The rows below come in pairs that one turn or mirror swaps. Which row does each named row swap with?
Famim: [ -1.2  14.8  -2.4   0.3 -22.4  11.4  24.0  21.3  16.0   7.0   7.2  -2.2
 -18.9  13.1   1.4  -1.8]
gubi: [ -6.0  10.0   9.5  19.3  -6.9   0.8   8.8  -7.3 -10.0  -9.6  14.2  -0.2
 -14.7  -0.4  11.7  10.8]
Fulem: [  2.3  10.0  -4.9 -15.4 -14.3 -12.2 -13.1   2.6  26.6  22.1  26.2 -10.2
   0.1  11.2  -2.0  15.0]
fonu: [-10.3  20.6   4.2  11.8  -9.3  -0.6  11.1  -6.3 -13.2  -9.2  14.0  -0.9
 -16.0  -2.7   2.7  14.7]
zomo: [ -1.4  14.8   1.6  -3.1 -22.7   3.4  21.0  25.1  20.2   4.2  12.8  -3.6
 -18.8  14.2   4.9  -0.5]
gof: [ -5.6  21.0   8.4  18.6  -9.4  -5.2   9.0  -8.4  -8.0  -4.8  15.3   5.1
 -20.8   0.7  -1.4  16.7]
koz: [ -0.8  -3.5  -7.4 -20.2  11.5  -5.1   2.6  -5.8  -0.6  -0.9   4.9  -5.9
   1.5  -6.7  -8.6  19.5]
ruge: [ -7.0  -5.8  -7.3   7.9  -4.6 -14.0 -20.0  13.3   0.3  -2.3   2.2   3.0
  -4.7   4.5  17.1  31.4]
zepe: [  0.4   2.6 -12.1  -8.7   2.4  -2.5 -19.3  31.4   9.0   1.3   0.1   3.1
  -1.5  -6.9   7.3   2.3]
zikig: [  3.2  -0.6 -10.5  17.4  11.9 -15.2 -16.2   9.4   6.6  19.3  11.6   2.0
 -13.2  17.5 -12.9  18.3]
Toza: [ -1.3  -3.9 -16.2   7.2 -13.6 -15.7 -22.6  13.8   8.1  14.5  14.0   1.0
 -10.3  19.5  13.3  26.5]
fusi: [  1.1  10.7  -0.8   2.4 -23.8  10.0  18.6  20.1  16.0   9.9  15.8  -0.2
 -15.7  16.1   4.1  -6.2]
kese: [ -4.7  10.8   9.8  17.6  -5.0   1.9   5.1 -10.1 -10.5  -9.8  12.7  -2.9
 -20.4   1.7   4.6  18.2]
tusom: [ -8.2  19.6   8.4  19.4  -9.3  -1.7   8.2  -7.2  -8.0  -4.0  14.3  -0.8
 -19.5   1.5  12.5  15.1]
Simef: [ -1.4  15.7  -4.5  -3.1 -21.7   5.3  19.2  24.9  19.3   7.3  16.2  -3.8
 -16.1  14.8   5.5  -4.9]
sako: [ -1.2   6.6 -13.0 -21.2  13.5  -8.5   3.5  -4.8   0.3  -5.0   6.2   0.8
   1.9  -6.0   4.4  16.0]
Ved: [  4.7  -3.0  -4.3 -14.9 -14.9   0.6 -17.4  -3.6  24.3  17.1  20.1  -9.9
  -6.9   1.5  -1.1  25.5]
sesa: [ -6.8  19.9   8.6  15.3  -4.0   4.3   4.0 -10.6 -11.6  -3.1  15.3  -1.6
 -22.7  -1.2   6.4  16.3]
debug: [ 5.5  7.4  0.5 -9.9 -8.4 -1.6 -8.8  0.2 32.8 26.6 23.1 -9.0 -9.4  8.3
  3.2 17.4]
kelat: [ -0.2  17.7   0.9   0.0 -25.6   5.3  20.5  23.9  18.8   4.2  10.5   4.2
 -18.2  11.0  -5.0   2.7]
tuzo: [ -2.6  -1.0 -26.5  -7.8  -4.3   2.0  -6.4  19.9  -1.5  28.8   4.2   2.5
 -17.6  18.0  -2.8   5.1]
sufib: [ -1.6  17.6  -1.3  -2.5 -19.7   4.5  22.8  24.9  23.1   4.4   9.1  -1.6
 -15.1  15.9   3.0   2.0]
Nukud: [  2.4  -2.3  -3.5  14.5   5.7 -15.1 -19.7   2.5   5.5  22.2   3.7  -0.1
 -16.5  20.2 -11.6  11.6]
vov: [ 12.2   5.9  -4.4 -12.9 -15.1  -0.4 -15.1  -1.8  26.7  22.9  19.2  -6.4
  -8.4  14.6  -3.8  18.2]
Kuber: [  4.5  -0.9 -12.9  13.9  12.0 -10.8 -22.4   1.8   8.1  19.8   8.5   4.0
 -14.6  20.5  -4.3  13.8]
potav: [  0.8  15.8  -0.9   4.0 -29.5   5.2  18.2  19.0  20.9   4.6  14.6  -2.2
 -17.9  17.0  -4.2   4.6]
zap: [ -7.5   3.1 -20.6 -23.5  11.4 -12.9   7.7  -2.5   5.8   6.1  12.2  -4.5
  -0.9   0.4   1.5  16.0]
Vuk: [ -3.5  -8.3 -24.3 -12.3   0.9   2.2  -4.0  20.0 -12.1  12.3  -1.1   5.3
 -12.1   1.2   1.6  13.9]
dod: [ -5.6  13.5   9.4  14.9  -6.0   2.2   8.3 -10.3 -13.4  -1.7  15.5  -3.4
 -24.6   0.3   4.9  15.1]
lif: [ -4.8   4.3  -7.0 -12.8   0.5  -9.1  -9.4  31.1   9.8   5.7  -2.1   2.0
   0.6  -7.9   0.0  -3.3]
Bolar: [ -4.4   2.1  -6.1 -10.2  -0.1 -12.7 -15.9  33.0   7.4   4.2  -2.6   2.1
  -2.9  -7.8   2.0   0.0]
kavut: [ -4.3   1.6  -5.6 -19.3  18.3  -4.8   8.8  -4.1   6.1   0.6   7.0  -6.5
  -3.0 -10.8   3.2  16.4]
Tof: [  0.0   3.1  -9.0  -4.2   1.4  -5.8 -18.0  35.4   6.0   7.2   6.7   1.1
  -2.0 -12.5  -1.7   8.7]
Ritut: [ -1.8   0.1  -1.3  16.1   6.6 -15.9 -21.1  -3.3   7.7  20.1   6.8   0.3
 -11.0  16.2 -11.9  17.9]

vov swaps with sako
ruge swaps with tuzo
koz swaps with Fulem
Ved swaps with zap
Vuk swaps with Toza

